rotation steps, each row followed by its count of steps
The counts run from 0 to 901.
-3, 28, -19, 11, -1, 2, -8, -8, -35, -8, -5, 7, -17, 6, -4, 54, 2, 3, 16, -16, -27, -4, -10, 15, 12, 27, -18, 1, 0, -2, -7, -14, 21, 0, 10, -20, -21, -17, -8, -9, 29, 37, 3, -6, -36, -27, -3, -13, -34, -14, 18, 1, 30, -18, -12, 10, 12, 11, -2, 6, -2 => 12
0, 15, -11, 20, 6, -1, 5, 3, 5, -7, 7, -14, 11, 16, -27, 19, -4, -10, 5, 12, -27, -7, -2, 10, 14, 13, -36, -1, -3, -8, -14, -22, 15, -11, 28, -20, -24, -10, 20, -23, 28, 52, -1, -13, -17, -47, 4, 10, -4, -29, 0, 13, 20, 1, -15, 14, -10, 14, -30, -20, 3 => 108
-19, 35, -12, -9, -11, -2, -2, 10, -16, 5, -5, -6, -11, -13, -16, 20, -3, -11, -12, -3, -44, -11, -15, 27, -15, 26, -24, -3, -3, -13, -16, -10, 3, 6, 21, -12, 0, -6, 9, 3, 21, 52, 16, -31, -32, -39, 0, -18, -9, -27, 7, 27, 9, 4, -3, 3, 4, 6, -18, -5, -11 => 304
-3, 26, -18, 6, -14, -13, 10, 11, -3, 1, 7, 11, -9, 4, 16, 31, -24, 2, 6, 16, -24, -23, -11, 11, 3, 17, -22, -3, -13, -14, 0, -3, 13, -10, 29, -30, -12, -21, 17, 6, 8, 44, 25, -19, -25, -44, 15, 8, -17, -20, 28, 34, 27, 4, -2, 7, -15, 16, -3, -15, 1 => 322
0, 13, -1, 13, 6, 10, -11, 5, -12, -7, 7, -8, 7, 9, -20, 29, 4, 7, 20, -6, -32, -5, -10, 15, 13, 19, -29, 0, -10, -1, -9, -21, 17, -5, 29, -28, -11, -18, 21, -14, 27, 50, -1, -17, -26, -43, 1, 9, -16, -22, -3, 0, 29, 2, -16, 26, -5, 14, -18, -19, 8 => 103
7, 30, -15, 5, 7, 17, -6, -8, -38, -4, 10, -6, -15, 2, -32, 48, 4, 12, 7, 15, -32, 1, -18, 17, 6, 34, -16, 0, -2, -3, -14, -39, 14, -16, 22, -12, -23, 12, -7, -17, 27, 33, 17, 0, -34, -18, 15, -1, -28, -13, 20, -3, 20, -1, -5, -4, 0, 15, 0, -8, -11 => 431
0, 30, -11, 11, -5, -1, -6, 1, -35, -4, -5, 4, 0, -6, -12, 46, 11, -5, 6, -6, -40, -11, -10, 16, 4, 18, -20, -2, -20, -9, -4, -27, 19, -9, 4, -12, -33, 10, 5, -22, 20, 48, 22, -12, -40, -26, 3, -6, -27, -16, -3, 8, 13, 8, -4, 9, 16, 26, -1, -4, -13 => 419
3, 41, -34, 0, -1, -1, 8, -7, -28, -19, 9, 4, -5, 3, -29, 32, -8, 8, 8, 37, -27, 1, -18, 20, -2, 33, -15, 8, 20, -7, -11, -19, -5, -11, 39, -19, -11, 4, -6, -10, 20, 29, 6, -7, -37, -19, 13, -13, -27, -27, 13, -2, 14, -12, -22, -8, -2, 4, -5, -15, -8 => 439
2, 27, -21, -7, -2, 11, -13, 25, -16, -6, 4, 11, 8, 18, -32, 33, 4, -11, 1, -7, -30, -10, -2, 21, 12, 22, -19, 4, 2, -5, -14, -29, 8, 5, 31, -45, -1, 2, 19, 20, 17, 43, 16, -21, -27, -28, -4, 4, -23, -20, 2, 2, 25, 8, -9, 9, -3, 30, -13, -8, -4 => 599
11, 9, -29, 4, 9, -18, -1, 22, 3, -12, -14, 3, -4, 7, -14, 11, 8, -14, -19, -11, -42, -3, -9, 25, 19, 24, -23, 1, -1, -16, -10, -18, 2, 7, 34, -14, -9, -3, 16, -7, 22, 43, 6, -12, -50, -33, -2, -13, -12, -36, 0, 9, 23, 9, -14, -3, 10, 21, -30, 0, 2 => 129
2, 16, -20, 5, -2, -11, 15, 7, -18, 11, -8, 12, -16, 3, -20, 36, -6, -8, 13, 13, -43, -4, -13, 28, 17, 34, -29, -5, -4, 1, 12, -23, 10, -11, -9, 3, -10, -14, -3, -29, 24, 31, 14, -4, -48, -16, 14, 1, -11, -25, 5, 20, 30, 4, -27, 3, 15, 14, -6, -24, -3 => 653
-8, 34, -14, -1, -17, -10, 4, 6, -22, -7, -5, -5, -6, -22, 6, 24, 1, -7, 0, 9, -47, -11, -14, 11, -15, 16, -37, -4, -17, -16, -3, -7, 11, -4, 23, -4, -26, -7, 16, -17, 13, 56, 20, -21, -35, -40, 5, -15, -17, -17, -6, 20, 5, 18, -4, 1, 12, 9, -8, -10, -8 => 565
-17, 31, -34, -11, -3, -20, -5, 11, -10, -11, -1, -6, -12, -1, -10, 23, -10, -7, -5, 2, -42, -5, -11, 27, 9, 23, -28, -8, 15, -2, -6, -1, 2, 9, 6, -7, -7, -31, -14, -10, 20, 22, -2, -20, -50, -24, 4, -14, -13, -35, 24, 23, 22, -15, -15, 4, -4, -4, -14, -15, 7 => 384
10, 19, -37, 7, 7, -5, 7, -5, -9, -6, 2, 9, -16, 20, -25, 27, -9, 1, 2, 13, -19, 5, -7, 15, 26, 38, -18, 0, 23, -5, 2, -23, -1, -4, 34, -21, -17, -16, -3, -18, 33, 25, -10, 6, -36, -24, 9, -6, -19, -35, 32, -6, 29, -13, -24, -7, 2, 6, -19, -13, 4 => 520
-10, 24, -22, -12, -12, -18, 6, 21, -25, -4, 8, 23, 4, -1, 4, 42, -15, -3, 4, -1, -34, -11, 1, 20, -4, 19, -46, -7, -10, -5, 2, 5, 20, -2, 28, -24, -13, -8, 10, -9, 2, 29, 14, -26, -42, -29, 6, 1, -31, -20, 5, 17, 12, 10, -6, 25, -2, 15, -3, -22, -3 => 325
5, 27, -24, 5, 9, 1, -14, 9, -17, -9, 0, -15, 4, 4, -26, 27, 19, -8, -8, -16, -40, -5, -12, 19, 17, 14, -12, 3, -8, -9, -24, -33, 17, -4, 18, -9, -32, 11, 4, -8, 30, 44, 15, -5, -39, -31, -2, -10, -26, -18, 15, 8, 20, 0, -1, -5, 10, 21, -13, 6, -9 => 278
4, 30, -19, -1, -12, -4, -13, 21, -31, -15, 8, 7, 3, 0, -10, 44, -1, -7, 17, -4, -30, -14, -5, 14, 8, 19, -25, 0, -13, 9, -6, -7, 28, -14, 4, -22, -17, -10, 3, -4, 12, 34, 25, -10, -31, -28, 12, 5, -42, -5, 20, 18, 34, 8, -9, 16, -1, 22, 2, -21, 12 => 333
18, 34, -49, 17, 6, -16, -2, 17, -2, -25, 16, -4, -7, 6, -7, 15, -12, -3, -7, 29, -23, -3, -14, 12, 13, 21, -21, 12, 8, -5, -11, -20, 6, 0, 32, -29, -32, 1, 3, 5, 13, 31, 19, -2, -23, -21, 18, -1, -18, -21, 25, 7, 28, 2, -7, -20, -9, 16, -12, -14, 20 => 203
15, 22, -35, 31, 4, -11, 11, -3, 1, -12, -8, 4, 3, 16, -10, 25, -8, -8, 11, 12, -21, -10, -10, 12, 25, 9, -8, 2, -6, -12, 8, -29, 15, -22, 13, -19, -33, 3, 7, -17, 37, 44, 19, 1, -34, -32, 9, 1, -19, -24, 19, 23, 28, -10, -21, -5, 4, 20, -8, -11, 1 => 267
-7, 27, -23, 24, 5, 3, -3, -5, -17, 6, 10, -8, 2, 21, -18, 31, -12, 1, 5, 0, -26, -6, 0, 6, 22, 23, -29, -1, 6, -3, -12, -23, 15, 2, 22, -40, -39, -15, 18, 7, 28, 53, 3, -13, -9, -37, 1, 3, -1, -22, 4, 9, 25, -2, -2, 7, -13, 26, -11, -2, 2 => 758
5, 25, -15, 0, -15, -4, 17, -1, -31, 7, 9, 10, -17, -11, -29, 42, -10, -3, 7, 33, -33, -5, -12, 21, -8, 39, -38, -6, -1, 2, 1, -16, 16, -15, 18, 2, -18, 1, 1, -18, 15, 32, 11, -2, -31, -25, 18, -1, -26, -11, 7, 11, 14, 11, -17, -2, 9, 8, -7, -25, -1 => 576
8, 23, -27, -2, -8, -8, 6, 16, -20, -1, 13, 8, -28, -16, -1, 29, -13, -17, -2, 30, -32, -6, -20, 23, -11, 34, -40, 6, -3, -11, -6, -10, 19, -4, 23, -1, 11, -8, -4, -15, 11, 25, 14, -8, -37, -21, 18, -5, -24, -21, 24, 8, 22, 9, -22, -10, 6, -1, -17, -27, 15 => 717
6, 34, -29, 17, -8, -4, 6, -12, -31, -18, 1, 3, -12, -7, -12, 39, 1, -7, 12, 14, -28, -4, -9, 8, -4, 29, -23, 2, 1, -1, -5, -19, 16, -12, 9, -3, -33, -6, -3, -27, 28, 40, 15, 12, -28, -25, 10, -16, -40, -7, 17, 1, 17, 1, -22, -19, 26, 5, 0, -10, -4 => 422
0, 21, -35, 19, -10, -17, 15, 8, -22, 13, 10, 7, -30, -4, -2, 47, -28, -6, -4, 21, -21, -4, 2, 12, -1, 46, -35, 0, 10, 4, 6, 2, 17, -1, 26, -27, -30, -22, 8, 4, 9, 37, 5, -8, -12, -28, 3, -7, -9, -18, 8, 5, 32, 4, -14, -9, 5, 9, -12, -9, 14 => 79
10, 32, -21, 11, 16, 3, 5, 1, -15, -16, 8, -6, -8, -6, -21, 32, 1, -3, 9, 24, -36, -4, -30, 20, -6, 15, -17, 14, -3, -18, -11, -23, 9, -8, 22, -9, 8, 12, -4, -15, 21, 37, 13, -13, -43, -20, 16, -11, -28, -28, 12, 4, 22, -14, -38, -4, 6, 4, -10, -23, 3 => 37
-13, 45, -35, -20, -11, 8, -14, 11, -19, -26, 4, -2, 7, 2, -12, 15, 2, -11, -3, -4, -35, -2, -7, 23, -6, 27, -20, 4, 16, -6, -29, -20, 0, 10, 29, -27, -1, -8, 0, 3, 23, 27, 9, -16, -38, -33, 5, -9, -28, -26, 19, 7, 11, 5, -4, -8, -6, 2, -14, -12, 2 => 449
0, 11, -21, 11, -4, -18, -7, 7, -2, -11, 8, -19, -15, -8, 13, 11, 2, 3, -2, 4, -35, -5, -19, 12, 12, 24, -34, 3, -11, -12, -13, -2, 15, -1, 33, -9, -22, -38, 13, -10, 16, 44, 1, -8, -20, -52, 1, -4, -8, -21, 14, 15, 31, 9, 2, 0, -2, 1, -30, -11, 20 => 634
8, 30, -32, 19, 12, -1, 3, -5, -20, -1, 2, -15, -21, 0, -19, 35, -7, 0, -14, 26, -31, 5, -25, 22, 12, 31, -6, 5, 6, -18, -16, -28, 3, 2, 17, -15, -22, 6, -9, -4, 29, 39, 16, -7, -30, -15, 13, -9, -7, -31, 27, 16, 20, -19, -9, -24, -8, 11, -12, 7, -5 => 289
1, 21, -23, 12, -5, -29, 15, 11, -6, 6, -10, 5, -23, -7, -9, 32, -15, -25, -1, 3, -33, -14, -3, 24, 1, 23, -28, -14, 1, 0, 6, 6, 20, -9, 4, -2, -6, -13, -6, -15, 23, 39, 3, -10, -31, -31, 6, -16, -12, -31, 30, 29, 32, -18, -20, 0, 14, -3, -23, -9, 7 => 396
-2, 30, -41, 12, -12, -25, -3, 17, -4, -12, 11, -3, -8, -5, 26, 25, -17, -15, -5, 5, -28, -13, -10, 8, 4, 25, -33, 5, -8, -4, -5, 8, 16, 4, 21, -28, -25, -29, 12, 13, 11, 44, 16, -11, -16, -42, 5, -5, -14, -21, 15, 20, 27, 11, -5, -3, 2, 9, -11, -11, 20 => 476
9, 3, -15, 9, 1, -18, 4, 7, -3, 14, -9, 1, -10, -1, 5, 38, -10, 2, -5, -8, -29, -15, -7, 17, 19, 15, -21, -15, -24, -16, 7, -2, 22, -10, 30, -18, -26, -7, 20, -8, 20, 52, 14, -13, -33, -40, 3, -4, -11, -22, 21, 26, 24, 0, -4, 12, 1, 13, -18, 1, -4 => 403
-5, 29, -25, -1, -2, -9, 0, 0, -29, -20, 5, 9, 8, 9, -19, 31, 5, 15, 15, 6, -42, 8, -7, 14, 11, 37, -29, 0, 6, 4, 0, -15, 2, -9, 13, -13, -31, -28, -3, -26, 23, 24, 1, -3, -43, -21, 9, -8, -22, -17, -8, -5, 26, 13, -15, 9, 9, 15, -1, -26, 6 => 504
1, 26, -9, 14, -2, -9, 0, 8, -20, 3, 4, -6, -8, -12, 17, 35, -5, 0, -5, 7, -41, -15, -22, 11, -2, 16, -27, 2, -30, -24, -2, -8, 21, 5, 16, -15, -20, -3, 14, -13, 12, 55, 29, -26, -34, -40, 4, -5, -9, -23, -1, 23, 12, 10, 2, -3, -2, 18, -6, -5, -12 => 561
8, 24, -24, 16, 13, 1, -4, 27, 0, -7, 10, -4, -1, 5, -9, 18, -5, -27, 1, 15, -25, -11, -13, 15, 8, 14, -32, 12, -12, -21, -12, -30, 17, 2, 27, -26, 5, 0, 18, 4, 17, 46, 19, -15, -20, -41, 11, 5, -17, -33, 14, 16, 23, 6, -16, -3, -13, 20, -27, -23, 16 => 861
15, 27, -37, 27, -1, -8, -3, 7, -10, -8, 15, -3, -2, 10, -19, 35, -10, -10, 11, 23, -16, -6, -5, 3, 20, 25, -23, 4, -5, 5, -5, -21, 18, -19, 25, -25, -44, -8, 16, -3, 21, 45, 19, 5, -3, -32, 17, 7, -18, -5, 18, 8, 35, 6, -8, -7, 0, 25, -4, -14, 19 => 344
-13, 28, -16, -20, -24, -7, -2, 11, -22, -6, 0, -2, -14, -11, -1, 26, -2, -1, -5, -2, -42, -12, -12, 29, -14, 33, -27, -5, -1, -7, -19, 3, 4, 3, 36, -12, 2, -20, 4, 2, 12, 33, 8, -21, -38, -40, 0, -15, -25, -21, 17, 17, 16, 6, 1, 5, -1, -5, -15, -9, -6 => 308
-7, 36, -14, 11, -5, 3, 11, -9, -29, -2, 7, 3, -8, 1, -25, 52, -22, 2, 22, 27, -28, -9, -9, 14, -6, 15, -24, -5, -4, -3, -1, -13, 18, -20, 14, -13, -13, 1, -4, -14, 22, 38, 20, -15, -32, -24, 17, 7, -23, -19, 27, 20, 17, -15, -16, 14, -7, 9, -4, -25, -3 => 174
